(in the rows, 128 means zero)
Each named turn below is shown by a few rows before and after it. Which turns, in which order, take the first row of each later pair to the second? The first pair is answered.
turn nosuz:
[141 148 119 142 155 134 139 135  96] => [120 146 132 136 171 126 135 119 109]
[122 161 143 172  78 165 126 144 113] => [ 81 108 151 115 154 110 114  93 171]
[137  99 109 108 110 130 143 156 111] => [ 93 148 134 140 104 145 140 137 124]
[123 143 153 146 129 134 114 120 140] => [143 107 137 121 141 116 112 122 141]
turn tini:
[191  96 130 121 131 133 128 130  85] => [190 102 133 121 150 127 131 131  85]
[118 155 108 153  92 146 150 144 109] => [133 144 113 163  84 148 133 145 116]
[116 196 148 166 175 117 135 131 114] => [ 96 202 135 160 152 132 157 134 106]
[ 99 148 137 148 142 113 116 116 146] => [ 91 152 132 142 140 114 129 116 141]
turn lusi:
[130  95 125  89 120 121 106  95 160] => [130  95 124  91 117 120 106  95 159]
[102 134 134 117 168 125 131 136 151] => [ 96 143 145 128 157 133 120 131 161]
[105 158 148 135 188 107 129 118 135] => [ 94 161 162 154 161 122 115 113 146]
turn donis:
[106 137 140 132 134 123 129 122 139] => [107 138 125 119 137 121 143 127 130]
[ 83 110 122 109 131 135 146 108 127] => [ 85 133 151 143 130 138 119 104 141]
[137  96 111  89 120 111 165 128 106] => [136 114 171 146 106 119  95 106 154]
Then:
Between the rows of a pair lie two turns.
[123 155 163 140 149 126 116 147 125] => [120 149 129 122 130 137 151 158  99] => donis nosuz
[ 87  96 115 105 120 111 165 102 137] => [125 100 146 158  72 131 106 116 146] => nosuz donis
[123 172 117 140 130 139 176 157  87] => [ 81 108 146 104 166 102 133 101 161] => nosuz donis
[ 93  74 120  72 120 119 144 108 146] => [155  69 139  96 158  96  96 121 153] => donis nosuz
[ 60 165 142 120 112 143 151 102 131] => [117 149 181 154 130 121  79 104 161] => nosuz donis
[ 76 170 103 104 200 117 199 113 114] => [199  77  76 106  82 150 130 160  95] => donis nosuz
[170 122 158 139 121  99 128 149 133] => [143 128 132 117 126 102 176 155 111] => nosuz donis
[169 121 108  98 123 120 162 144  88] => [169 173 147 152 125 128 134 146  98] => donis donis
[117 172 137 167  96 146 115 127 109] => [ 84 121 127 104 154 107 127  93 144] => nosuz tini
[ 99 143 143 128 113 134 135  98 140] => [112 135 147 133 104 137 120 103 146] => tini tini
[175 148  99 129 178 109 151 155  91] => [171 153 134 175  84 158 102 153 110] => donis nosuz
[157  91  97  94 150 105 117 136 153] => [140 169 133 150 178 109 109 135 154] => donis tini
[101 168 132 128  83 126 157 123 103] => [140 146 151 148  65 124 109 128 119] => tini tini
[177  97 101 113 103 129 138 139  94] => [107 163 156 170  89 150 125 113 124] => nosuz tini
[128 117 148 144 111 135 112 121 148] => [108 135 133 121 150 118 148 123 136] => donis nosuz
[146  92 140 129  80 142  85 115 157] => [ 90 144 147 124 171 109 131  94 161] => donis nosuz
[144 113 136 113 203  84 119 112 142] => [119 131 176 159 138 121  76 101 171] => lusi lusi
[ 68 105 136 105 148  97 133  63 146] => [ 66 131 113 103 159  99 172  83 114] => donis donis
[148 152 126 155  89 128 113 151 126] => [ 98 140 146 139 106 118 107 118 163] => nosuz lusi
[155 129 155 161 106 153 104 117 114] => [ 90 155 144 137 135 141 152  98 113] => donis nosuz
[ 99 130 119 107 146 134 141  86 120] => [155  99 108 103 134 130 121 111 111] => donis nosuz
[120 124 114  88 165  98 153 129 126] => [101 137 146 114 166 100 123 110 155] => donis tini
[153  92 113 128  96 144 136 150 101] => [ 99 157 142 167 109 150 143 131 113] => lusi nosuz
[ 65  94  89  54 102 127 191 102 133] => [100  66  80  45  99 123 177 111 129] => tini lusi
[119 140 113 162 103 175 132 112 100] => [131 131  90 135 138 156 158 121  81] => lusi lusi
[ 96 145 153 149 134 163 103 106 145] => [155 130 122 148 105 177 105 143 108] => nosuz nosuz
[186 113 101 107 113 129 145 155  91] => [ 93 111 101  79 114 133 173 115 116] => nosuz donis
[114 123 144 141  90 154 108 118 144] => [114  99 116 108  90 151 135 118 132] => donis donis
[212 126 125 145 142  82  98 138 113] => [167 157 106 119 183  73 158 133  92] => tini tini
[128 141 139 138 149 123 111 126 149] => [142 151 133 147 130 135 113 140 132] => nosuz nosuz
[156 132 110 119 128 137 141 161 120] => [157 148 134 145 125 140 118 154 133] => donis donis
[178 150 104 160  63 161 110 173 101] => [205  94 103 130  85 133  86 164 124] => donis tini
[103 106 147 110 148 109 139 145 180] => [157 113 143 144 106 133 119 176 157] => nosuz donis
[ 95 144 162 156 134 133 138 132 131] => [151 124 137 148 111 137 141 161 100] => nosuz nosuz
[108 144 137 144  98 160 142 107 105] => [138 129 154 157 102 152 102 110 119] => tini tini
[108 156 101 144 142 113 177 114 142] => [133 121  78 123 116 118 180 125 130] => nosuz tini
[159  53 101  82  47 140 120 153 108] => [109 159 178 179  40 169  88 134 132] => tini nosuz
[160 175 126 163 151 124 138 153 106] => [160 128 156 162 136 120  80 124 157] => donis donis
[114 121 113 120 103 128 162 154 115] => [145 104 129 138  88 128 125 157 131] => tini tini
[140 183 168 171 172 122 116 141 114] => [106 197 144 154 148 139 160 140  96] => tini tini
[132 197 133 161 157 127 143 148 103] => [ 99 145 127 109 200  96 146 115 139] => tini nosuz
[161 106 120 118 124 116 117 139 123] => [130 148 127 144  97 142 130 138 116] => nosuz lusi
[126 102 120  73 171 119 141 124 147] => [128 164 121 106 180 127 163 143 116] => donis donis
[112 124 126 107 166 105 131 110 142] => [104 176 136 149 132 136 137 123 128] => nosuz nosuz
[153 151 128 151 153 122 127 144 127] => [135 153 144 157 151 126 116 130 144] => nosuz lusi
[110 160  98 121 113 141 174 142 102] => [ 85 137 104 105 104 142 169 122 127] => nosuz tini
[131 122 124 149  48 154  88  95 119] => [ 98 200 121 162 114 140 145 101  94] => nosuz donis
[156 102  91  84 106 129 154 152 107] => [159 175 116 145 111 139 150 164  93] => donis donis
[133 148 143 127 203 117 124 116 138] => [181 145 109 131 148 146 144 157  90] => donis nosuz
[119 106  89  81 130 127 158 131 113] => [143  84  98  93  95 140 127 134 122] => tini tini
[179 139 135 144 199  93 123 147 114] => [148 174 120 147 187 108 164 152  89] => tini nosuz
[160 114 153 147  61 152  97 130 124] => [171 142 108 125 106 137 165 158  73] => donis lusi
[130  56 102 125 139 136 102  84 158] => [181  98 113 177 109 156  88 118 129] => nosuz tini
[157 133 136 160 129 132 105 140 126] => [147 139 141 166 139 129 105 136 125] => tini lusi
[138  95 132 111 123 117 100 131 131] => [131 108 132 104 155 103 113 130 128] => tini tini
[126 136 137 137 140 110 127 124 131] => [120 135 139 142 116 123 125 124 135] => lusi lusi
[147 127 146 146 174 108  96 123 139] => [148  96 123 117 171 102 107 120 138] => donis donis
[179 132 133 154 102 141 101 154 116] => [ 91 175 155 160 124 145 129 123 137] => donis nosuz
[150 139 129 155  63 155 129 154 105] => [164  62 112  89 118 105 125 133 131] => nosuz nosuz
[174 137  92  97 216  78 183 143  93] => [214 179 121 158 188  98 145 165  81] => lusi nosuz
[184 108 138 126 165 101  93 146 139] => [169 141 165 168 129 131  78 145 141] => lusi nosuz
[175 104 121 150  86 151 111 131 105] => [ 95 157 154 170 112 151 124  97 130] => lusi nosuz
[137 104 129 126  75 147 105 116 159] => [ 93 136 140 113 154 116 130  91 169] => donis nosuz
[111 127 145 133 105 150 129 130 134] => [118 147 151 149 134 141 129 132 131] => nosuz donis
[151  98 134 122 117 127 124 118 139] => [127 115 147 134 120 129 123 106 152] => nosuz nosuz
[138 156 130 159 110 143 121 149 109] => [ 91 149 127 137 101 150 140 129 121] => donis nosuz
[138 103 106 123 113 146 109 184  80] => [143  84 119 127 107 145  87 176  98] => donis lusi
[ 98  95 164  85 116 107 114 137 176] => [156 140 159 137  78 140 110 185 129] => nosuz donis
[160 105 101 105 134 133 146 150 110] => [163 156 122 147 136 141 140 156 105] => donis donis
[100 146 118 121 105 131 158 132 105] => [120 120 105 104 113 125 156 135 100] => nosuz nosuz
[181 143 137 148 185  91  91 124 166] => [187 182 122 156 185  98 122 146 134] => nosuz tini
[163 116 116 116 178  83 153 144 115] => [127 172 115 146 132 121 180 153  95] => tini nosuz
[142 119 119 126 111 118 143 140 111] => [128 125 146 143 104 120 118 121 137] => donis nosuz
[130 187 139 179  97 157 123 150 126] => [197 100  95 119 122 121 122 163 112] => nosuz nosuz
[141 141 127 110 124 108  81 151 114] => [118 156 136 122 104 126  84 147 117] => nosuz lusi
[126 123  87 122 163 100 159 131 131] => [118 113  78 121 108 132 165 136 120] => tini tini
[166 158 153 169 148 113 105 135 125] => [143 176 156 176 146 121 114 128 128] => tini lusi
[ 71 182 134 167 140 128 170 113 140] => [ 68 134 156 162 125 124 119  89 185] => donis donis
[ 74 112 102 111 122 153 153 128 130] => [100  99  88  98 145 134 158 136 118] => nosuz lusi
[ 69  90 126  79 119 125 138  92 163] => [ 71 149 103  92 132 129 191 120 112] => donis donis
[135 112 114 113 125 128 128 127 127] => [136 140 112 128 128 130 140 138 113] => donis donis
[183 117 135 135 146 110  99 144 131] => [144 173 153 163 152 119 110 137 129] => nosuz tini
[166 101 111 139  99 140 114 138 114] => [172 121 125 159 129 128 104 137 118] => donis tini
[102 137  97  98 102 150 184 130 116] => [137  80 126 104  79 145 110 118 157] => donis nosuz
[ 97  91 132 125  79 144 119 150 134] => [131  87 156 136 126 115  87 146 152] => tini tini
[148 117 111 108  79 128 131 127 129] => [108 137 120 114  83 134 144 114 131] => nosuz lusi
[ 84 140 122 112  48 149 166 136  91] => [115  82  99  69  77 119 166 135  93] => nosuz nosuz
[124 190 149 163 172 121 133 131 122] => [180 163 119 150 152 123 133 160  91] => nosuz nosuz
[138 131 126 137  91 148 140 146 106] => [ 95 125 145 132  98 144 127 118 142] => donis nosuz
[128 141 127 132 119 135 152 143 106] => [ 97 131 135 122 121 133 152 125 124] => nosuz tini
[135 103 117  93 134 120 132 130 154] => [151 138 107 116 107 143 146 153 123] => nosuz lusi
[ 62  89 129 108  96 145 134 111 159] => [121  64  93  83 114 129 151 140 123] => nosuz lusi
[123 101 119 111  90 135 116 117 141] => [132 112 138 133  93 134  96 119 149] => nosuz tini
[109  84  77  89 134 120 126 133 104] => [116 131 143 168 112 138  59 123 136] => tini donis
[127  84  82  94 109 141 155 143 110] => [105 130 124 151  66 174 124 137 125] => nosuz tini
[118  96 102 109  68 164 151 121 120] => [119 147 107 139  77 168 164 136  98] => donis donis
[128 158 141 156 148 137 103 131 129] => [115 165 138 154 136 147 110 132 127] => tini lusi
[102 125  97 108 116 138 168 141 111] => [ 98 122 107 121  84 153 148 135 120] => nosuz tini
[124 136 124 134 120 147 155 151 114] => [131 108 117 111 139 128 154 146 120] => nosuz nosuz
[140 119 147 112 176 127 111 120 142] => [132 153 159 136 170 138 112 125 136] => donis lusi
[132  90 140 114 126 112  87 122 166] => [168 120 141 145 124 119  82 144 138] => nosuz tini
[159  98 133 121  91 138 108 140 119] => [126  86 149 105 126 117 105 113 150] => nosuz nosuz
[ 88 155 139 153 134 124 132 115 131] => [ 91 113 108 121 103 133 149 118 124] => donis tini
[126 139 129 152  99 174 143 144 120] => [133  94 102 108 118 153 162 142 116] => donis lusi
[159 111  88 108 113 136 164 141 119] => [158 165 114 158 118 146 150 146 118] => donis donis
[125 129 121 151  89 150 135 131 119] => [143  84 109 117 110 130 130 127 125] => nosuz nosuz
[ 98 133 134 153 131 144 109  99 167] => [155 154 131 174 144 140 104 133 136] => nosuz donis
[166 140 117 110 147 105 144 129 127] => [149 112 107  92 118 112 142 120 139] => nosuz donis
[124 103  92  96 132 110 149 175  84] => [129 174 133 161 136 123 123 181  85] => donis donis
[108 183 106 110  65 142 113 140 130] => [108 169 117 107  57 141  95 130 148] => donis donis
[152 134 132 153 119 135 120 147 118] => [117 134 117 126 152 118 156 134 119] => nosuz donis
[ 99 121 147 129 102 143 121 122 172] => [140 165 152 163 117 143 119 151 141] => nosuz donis
[105 101 125 103 149 116 123  96 146] => [158 106 115 109 162 108 116 120 123] => donis nosuz
[133 149 127 155 100 155 121 135 114] => [162  94 108 112 126 127 118 137 118] => nosuz nosuz
[ 80 177  92  92 161 126 169 134 100] => [100 143  92 110  55 174 132 148 103] => tini tini
[132 111 129 122 118 114 128 139 126] => [132 127 125 129 121 116 134 145 117] => donis donis
[140 168 122 155  67 165 134 136  85] => [175  72  95  81 119 115 130 126 103] => nosuz nosuz
